rotation ticks, each row followed by its count of ticks:
The counts run from 0 to 596.
.45; -.01; -.59; -.02; -.48; .04; -.24; .01; .08; -.08; .11; -.10; .06; .24; .11; .11; .27; -.26; .01; .28; -.02; .14; .06; .13; .13; -.21; .05; .04; .18; .16; -.01; .15; -.14; -.19; -.05; -.13; .14; -.22; -.04; .15; .32; .00; -.01; .22; -.05; .25; -.35; .03; -.05; .07; -.29; -.19; -.20; -.53; -.08; .18; .45 | 247
-.01; -.33; -.10; .13; .12; -.01; .27; -.27; .08; -.06; .26; -.24; -.01; .21; .30; -.08; .15; -.10; -.51; -.09; -.12; .21; -.13; -.08; .24; .01; .03; .24; .13; -.16; .00; -.41; .38; -.36; -.08; .05; .01; .01; .04; -.04; -.02; .01; -.18; .00; -.46; -.31; -.37; -.11; -.23; -.22; .16; .00; .04; -.12; .22; -.03; -.08 | 33
.33; -.30; .04; .36; .16; -.17; -.07; -.05; -.10; -.06; .00; -.32; .00; -.07; .28; .04; .17; .04; -.26; -.15; -.28; .10; -.30; .05; .00; -.03; .00; .21; .16; -.18; -.01; -.12; .21; -.39; .25; -.04; .40; -.19; -.16; -.21; .12; -.03; -.29; -.28; -.25; .33; -.11; .22; -.09; .06; -.23; .06; -.24; .01; .10; .25; -.11 | 112
.20; .24; -.01; .33; .08; -.08; -.05; .31; -.31; -.19; -.12; -.27; .06; .17; .05; .00; .22; .14; .19; -.14; -.22; -.10; -.04; -.17; -.32; .08; -.03; .09; .04; .19; .36; .24; -.26; -.11; -.07; -.10; .05; -.02; -.07; -.71; -.33; -.11; -.21; -.20; .11; .11; -.22; .38; .05; .05; -.16; -.35; .08; -.15; -.09; .20; .28 | 595
.06; -.14; -.02; -.24; -.38; -.13; .09; .05; -.12; -.09; .13; -.29; .41; -.29; .10; -.19; .24; -.17; -.22; .07; -.12; -.37; .09; .08; .14; .10; -.27; -.16; .07; .19; .10; -.67; -.05; .09; -.04; .02; .12; -.06; -.21; .19; -.32; -.03; -.22; -.26; -.09; -.13; -.28; -.33; -.18; .15; .04; .33; -.08; -.10; -.08; -.28; .26 | 512
.28; -.18; -.15; .20; .09; -.20; .12; -.03; .02; -.33; .04; -.10; .30; .13; -.05; .14; .00; .04; -.09; -.37; -.27; .62; .11; .24; -.25; .14; .07; -.32; .28; -.09; -.49; .02; .32; -.20; -.02; .02; .17; -.14; -.15; -.46; .07; -.13; .05; -.30; -.20; -.02; -.14; .21; .09; .22; .20; .11; .15; .11; .12; -.16; .10 | 322
-.10; -.07; .17; .07; .36; -.12; .09; .31; .10; -.12; -.01; -.28; .08; .00; .04; -.16; .28; .11; -.04; -.16; .07; .10; -.08; -.25; -.01; .25; -.28; -.31; -.25; .04; -.07; .08; .26; -.15; -.18; -.15; .25; -.10; -.33; .02; .02; .17; -.23; .18; -.16; -.15; -.51; -.30; -.15; .35; .04; -.32; .38; .26; -.13; -.49; .09 | 145
-.03; .16; .06; -.31; .20; -.12; -.07; .27; -.09; -.29; .18; -.19; -.01; -.12; .13; .04; .27; .12; -.03; -.14; -.19; -.10; .10; -.21; .53; .05; -.32; -.10; .30; .00; .24; .03; -.21; .25; -.30; -.38; .02; .12; -.03; -.41; -.28; .19; -.15; -.34; -.05; -.18; -.05; -.23; -.09; .01; .25; -.20; .46; -.09; -.04; -.16; -.08 | 142
.43; .16; -.40; .01; -.42; .03; -.23; -.13; -.11; -.15; .05; -.16; .27; .39; -.06; .01; .22; -.10; .24; .14; -.09; .25; .13; .20; .05; -.32; -.03; -.09; .20; .17; -.04; .13; -.17; -.07; .09; -.13; .09; .06; .05; -.23; .12; -.13; -.08; -.04; -.08; .25; -.33; .25; .05; .06; -.18; -.22; -.04; -.60; -.06; .23; .46 | 248
.35; .23; -.02; .13; -.10; -.11; -.21; -.09; -.11; -.31; -.15; .26; .23; .15; -.12; -.01; -.18; .10; .43; -.03; .05; .10; .12; -.10; .25; -.05; .20; -.04; .42; .15; -.41; .27; -.04; .17; -.07; .36; -.08; .16; .05; -.14; -.05; .08; .19; -.22; .06; -.19; .35; .49; .06; -.13; -.22; -.55; -.03; -.12; .17; -.04; .16 | 329
.28; -.34; -.17; .01; .25; .00; .07; -.23; .15; -.26; .40; .19; .06; -.25; .08; -.31; .26; -.07; -.01; .26; .17; .00; -.02; -.27; .20; -.10; -.18; -.16; -.14; .43; -.17; -.04; -.12; .18; -.20; .12; .06; -.13; .03; .27; .06; .19; .52; .16; -.01; -.01; .00; -.06; -.07; .07; -.41; -.18; .31; .02; .20; -.21; -.02 | 411
-.13; -.09; .11; .36; .12; -.15; -.01; -.16; -.25; -.20; -.49; -.22; .27; .04; .07; -.25; .42; .41; .17; -.12; .03; -.02; -.05; -.26; -.08; -.10; -.06; .23; .07; -.02; -.10; .35; .29; .36; -.03; .11; .09; -.37; -.21; .03; .09; -.12; -.13; -.19; -.13; .08; -.22; -.37; -.19; .04; -.31; .21; .06; .14; .05; -.08; .06 | 12
-.17; -.16; .00; -.06; -.27; .19; .07; .03; .02; -.05; .20; -.33; -.02; .25; .23; -.07; .22; .03; -.38; -.25; -.23; .17; .13; -.05; .09; .18; .17; .50; .12; -.35; .24; -.08; .15; -.07; -.08; .08; .11; -.02; .01; .04; .07; .19; -.18; .05; -.27; -.08; -.43; -.40; -.26; -.09; .05; .30; .14; -.33; .23; .26; .19 | 379
.35; .14; -.01; .01; -.08; .29; .06; -.22; -.01; -.14; .41; -.04; -.06; .16; .01; -.07; -.02; -.17; .21; .16; -.05; -.14; -.27; .06; .02; .13; .19; .38; .17; .28; -.30; -.06; .15; -.06; -.08; .17; -.21; -.10; .08; .14; -.03; .24; .40; -.29; -.18; -.36; .18; .51; -.32; -.16; -.23; -.19; -.06; -.28; .19; .02; .21 | 576
.22; -.26; -.08; .06; -.18; -.27; -.28; .52; -.02; -.17; -.13; -.18; -.07; -.01; .19; -.05; .42; -.06; -.22; -.42; .00; .16; -.19; -.05; .29; -.04; -.14; .06; -.16; -.26; -.06; .02; .17; -.37; -.30; -.01; .30; -.30; -.21; .19; .23; .10; -.27; .13; -.22; -.22; -.27; -.36; .03; .07; -.04; -.22; .30; .00; -.17; -.15; .26 | 147
.36; .06; .24; .18; -.07; -.15; -.03; -.26; .12; -.10; -.11; .13; .07; -.27; .00; -.07; .08; .03; -.14; .07; .02; -.53; -.12; -.10; .01; .14; .18; .34; .17; -.21; .13; -.21; .25; -.19; -.06; .12; -.05; -.15; -.26; .07; .01; -.30; -.21; -.44; -.16; -.14; .19; .54; -.03; -.38; .19; .04; -.27; -.28; -.14; .27; .18 | 193
-.25; .37; .17; -.01; .21; -.09; .14; -.46; .07; -.01; .10; .11; .40; -.17; .05; -.05; -.20; .18; -.08; .33; .25; -.10; .21; -.33; -.32; .32; .06; .10; .14; .28; .26; .02; -.03; .36; .02; .10; -.11; .53; -.17; -.21; -.18; .19; .05; .24; .06; -.07; -.02; .11; -.27; -.26; .06; -.23; .07; -.20; .24; -.13; -.10 | 542
-.41; .21; .22; -.15; -.11; .15; -.01; -.30; -.11; -.16; .02; -.24; .07; -.14; .38; -.42; .39; .00; .00; .06; .17; .16; .13; -.16; .04; .03; -.06; .15; .18; -.17; -.20; -.09; .16; .25; .04; .21; -.17; .01; -.12; .29; -.10; .12; .12; -.17; -.15; -.10; -.06; -.41; -.45; -.07; -.26; .38; .39; -.13; -.01; -.24; -.22 | 547
-.27; -.20; .18; .01; -.12; .05; .16; -.07; -.06; .08; .22; -.31; .23; .26; .21; -.17; .12; .04; -.35; -.11; -.01; .20; .11; -.02; -.04; .14; .04; .34; -.14; -.06; .23; -.29; .25; -.04; .05; .14; .12; .11; -.07; .07; .09; .31; -.15; .22; -.39; -.02; -.55; -.45; -.25; .00; -.03; .07; .02; -.16; .37; .12; .19 | 378
.27; .17; -.37; .13; -.12; -.15; -.17; .01; -.10; -.52; -.24; -.27; -.05; .10; -.12; .05; .47; -.14; -.01; -.12; -.23; .01; -.22; -.02; -.02; -.08; .10; -.06; .32; .09; -.25; .08; .34; -.13; -.17; -.14; -.05; -.27; -.13; -.14; -.04; -.25; -.36; -.31; -.06; -.27; -.26; .31; .06; .07; -.11; -.03; -.10; .04; -.35; -.26; .09 | 150
.02; .07; -.25; -.07; -.41; -.10; -.21; .32; -.16; -.29; .11; -.44; .11; -.05; -.02; .08; -.02; -.10; -.33; .09; -.16; -.10; .27; .01; -.18; .14; .05; -.05; .25; .26; .30; -.40; -.08; -.23; .03; -.05; .12; .08; -.24; -.28; -.40; .21; -.45; .14; .04; -.16; -.24; -.08; .07; .05; -.07; -.09; -.03; -.22; -.01; -.29; .03 | 514
-.17; -.05; .16; .02; -.49; -.32; -.16; -.05; -.22; -.01; -.38; -.03; .49; -.06; -.29; -.17; .09; .11; .11; -.11; .32; -.25; .11; -.14; -.02; .04; -.33; -.08; .06; .08; -.09; .01; .05; .18; .09; .17; .00; .02; -.33; .33; .11; -.33; .05; .27; -.09; -.12; -.18; -.50; .04; .10; .01; .03; -.17; .01; -.15; -.27; .43 | 261
.26; -.11; .09; .14; -.09; -.50; -.16; -.28; -.11; -.09; -.25; .28; .37; -.17; .03; -.18; -.06; .18; .18; -.08; .29; .40; .08; -.12; .14; -.24; -.10; -.26; .22; -.16; -.15; .40; -.21; .36; -.14; .09; -.01; .12; .01; -.16; .19; -.17; .21; -.10; .09; .49; .19; .06; .06; -.08; -.29; -.21; .12; -.20; .08; .21; .08 | 83
-.15; .41; .16; -.08; -.07; -.29; -.06; -.51; .11; -.14; .01; .11; .09; .06; -.01; .01; .09; -.12; .03; .17; .13; -.12; -.16; -.13; .35; -.07; -.16; .11; .27; .28; -.41; .24; .17; .21; .09; -.14; -.02; .46; -.24; .17; .27; -.21; .25; .11; -.19; -.15; .15; .16; -.21; -.11; -.03; -.47; -.27; .00; -.15; .02; .19 | 123
.31; -.28; .28; .44; .11; -.16; .18; -.18; .09; -.02; .29; -.05; .38; -.20; -.07; -.01; -.22; -.19; -.37; -.09; .06; .06; -.09; -.10; -.24; .34; .23; -.26; .28; .17; .00; -.38; .17; -.12; -.30; .26; -.27; -.03; .00; -.16; -.11; -.04; .13; -.19; -.07; -.12; .18; .43; .15; .12; -.13; -.19; -.22; -.02; .22; -.11; -.03 | 403
-.20; -.04; .02; -.06; .13; -.10; .25; -.54; .06; -.20; .27; -.13; .33; -.02; .00; -.13; .00; .12; -.12; .13; .00; -.06; .21; -.20; .54; -.08; -.25; .08; .45; .32; .01; -.09; -.03; .61; .01; -.10; .03; .13; -.11; -.11; -.03; -.07; .12; -.02; -.14; -.11; -.04; -.35; -.08; -.17; .18; .13; -.17; -.19; .30; -.16; -.16 | 374
.05; .11; .28; -.07; .06; -.07; .14; .03; .02; .34; .12; .14; .25; -.20; -.17; .03; -.16; -.04; -.02; .02; .23; .05; .22; .17; -.30; .33; -.33; .06; -.03; -.11; .30; .13; -.28; .32; -.29; -.32; .26; -.04; -.22; .00; .06; .09; .24; -.26; -.15; .14; -.25; .18; -.22; .21; -.17; -.28; .07; -.02; -.02; .06; .58 | 253
.16; .22; .04; -.07; -.03; .06; -.17; .01; -.05; -.14; .29; -.42; .35; -.04; -.12; .03; -.15; -.01; .23; .24; .09; -.27; .22; -.01; -.07; .25; -.01; -.26; .07; .33; .42; -.03; -.40; .22; .03; -.24; .14; -.07; -.23; -.34; -.03; .13; -.22; -.10; .20; .22; -.11; .07; .01; .15; .22; -.04; .20; -.48; -.15; -.08; .13 | 347
.49; -.28; .28; .18; -.08; -.03; -.36; .06; -.02; .10; .33; .03; .15; -.17; .14; -.08; -.09; -.08; .23; -.19; .05; -.28; .10; -.21; .33; -.01; -.14; -.37; .19; -.02; -.05; -.16; -.25; -.04; -.08; .27; .08; -.04; -.03; .00; .08; -.15; .22; -.04; .05; -.18; .38; .14; .22; .03; .14; -.46; .06; -.34; .05; -.05; .13 | 234
.46; -.29; .04; .17; .21; -.19; -.05; -.15; -.01; -.11; .13; -.34; .05; -.07; .08; .27; .04; .02; -.32; -.05; -.18; .09; -.34; .32; .16; .04; .06; .29; .07; -.08; .08; -.05; .24; -.34; .09; -.16; .27; -.27; -.19; -.38; .23; .10; -.27; -.51; -.20; .36; -.13; .26; -.19; -.10; .00; .18; -.06; -.18; -.01; .30; .04 | 113
.12; .00; .32; .28; -.41; -.26; -.17; .13; -.30; -.03; -.02; -.35; .43; -.18; -.10; .16; -.01; -.14; -.24; -.12; -.04; -.12; .03; .00; -.35; .37; .14; -.23; .25; .40; .07; -.15; .09; .06; -.34; .12; -.45; .02; -.03; -.13; -.15; -.13; .02; -.21; .09; -.07; .14; .06; .07; .21; -.34; .09; -.29; .11; -.08; -.11; .14 | 57
-.04; .05; .22; .09; .26; .02; -.19; -.15; .00; -.18; -.01; -.23; .00; .02; .42; -.22; .22; .20; .06; .12; .38; .06; -.32; -.23; .33; -.07; .03; .12; -.24; -.11; -.05; -.06; .17; -.35; .14; .09; -.26; .00; .02; .04; -.05; .25; -.32; -.07; -.02; -.04; -.17; -.24; -.32; -.42; .01; -.05; .61; -.12; -.03; -.19; -.41 | 105
.39; .31; -.14; -.04; -.22; -.07; -.33; .05; .01; -.32; -.01; .25; -.07; .07; .03; -.04; -.11; -.08; .16; -.12; -.12; .05; .14; -.01; .07; -.07; .16; .21; .56; -.09; -.33; .32; .00; -.09; -.02; .22; .08; .25; -.08; -.02; .05; .02; .03; -.10; .07; -.17; .32; .50; .02; -.09; -.13; -.53; -.06; -.40; .04; .03; .37 | 328
.01; -.41; -.02; .32; .10; -.29; .06; -.20; -.07; -.09; -.04; .13; .44; .16; .19; .09; -.02; .32; -.17; -.26; -.05; -.02; -.21; -.14; .20; -.10; -.02; .10; .12; .38; -.22; .13; .05; .18; -.12; .27; .03; .28; -.06; -.19; .07; .04; .34; .33; -.21; -.15; .06; -.29; -.05; -.31; .01; -.26; -.12; .00; .40; .09; .12 | 126
.05; -.19; .28; .01; .07; -.05; .09; -.51; .07; .12; .39; .29; .14; -.39; .28; -.18; -.03; .00; -.35; .05; .35; .19; -.04; .03; .26; .09; -.07; .09; -.07; -.29; -.17; -.27; .15; -.06; -.20; .11; -.13; .04; -.06; .21; .20; .08; .32; -.07; -.21; -.09; .20; -.13; -.20; -.41; .14; .19; .46; -.04; .23; -.08; -.14 | 200
.20; -.11; -.37; -.06; -.06; .20; -.02; -.22; .20; -.41; .38; -.26; -.18; .05; -.07; .17; .19; -.21; -.55; .26; .00; .18; -.03; .00; .14; .21; .25; .20; .30; .23; -.01; -.03; .19; -.20; -.22; -.15; .00; -.30; -.02; .05; .31; .23; .05; .14; -.17; -.24; -.12; -.11; -.08; -.08; .13; .18; .14; -.29; .12; .00; -.11 | 35
.25; -.08; -.02; .14; .16; .27; .10; -.37; .12; -.10; .24; .08; -.08; -.13; -.18; .02; -.26; .13; .00; -.10; .30; .12; .28; .00; -.22; .20; .01; .38; .37; -.35; -.03; .14; .03; .03; -.16; .08; -.01; -.42; -.08; -.04; .15; -.25; .47; -.22; -.08; -.29; .14; .35; .04; -.27; .29; .05; .22; -.23; .19; .00; .16 | 366
.36; -.21; -.21; .10; .00; .19; -.08; -.24; .09; -.02; .35; -.15; .22; .09; -.08; -.02; -.31; .00; .18; .41; .00; -.26; .27; .02; .05; -.03; .06; -.04; .03; .31; .26; .02; -.29; .17; .20; .14; .35; -.17; -.12; -.05; .06; .29; .07; .12; .04; .33; -.06; .07; .09; .04; .00; -.19; -.12; -.57; .32; .21; .25 | 1
.42; -.42; -.12; .31; -.15; .06; -.26; .03; -.17; -.31; -.07; -.06; .14; -.01; -.04; .03; -.06; .19; .28; -.11; .20; -.14; -.03; .09; -.24; .10; .04; .09; .01; .04; -.32; -.19; .15; -.47; .20; .47; .09; -.37; -.15; .06; -.12; .00; .04; .18; .02; -.23; .05; .09; -.01; -.22; .15; .14; .34; -.14; .11; -.34; -.04 | 437
.18; -.28; .13; .22; -.12; -.05; -.25; -.03; -.31; -.27; .09; -.67; .23; .01; .02; .00; .13; .21; .07; -.14; -.30; .06; .13; .02; .10; .02; .11; -.06; .25; .11; .18; -.04; -.05; .06; .23; .12; .15; -.27; -.09; -.33; -.01; .04; -.15; -.26; .04; .38; -.01; -.23; .16; .19; .00; .43; .17; -.25; .10; .22; -.18 | 553
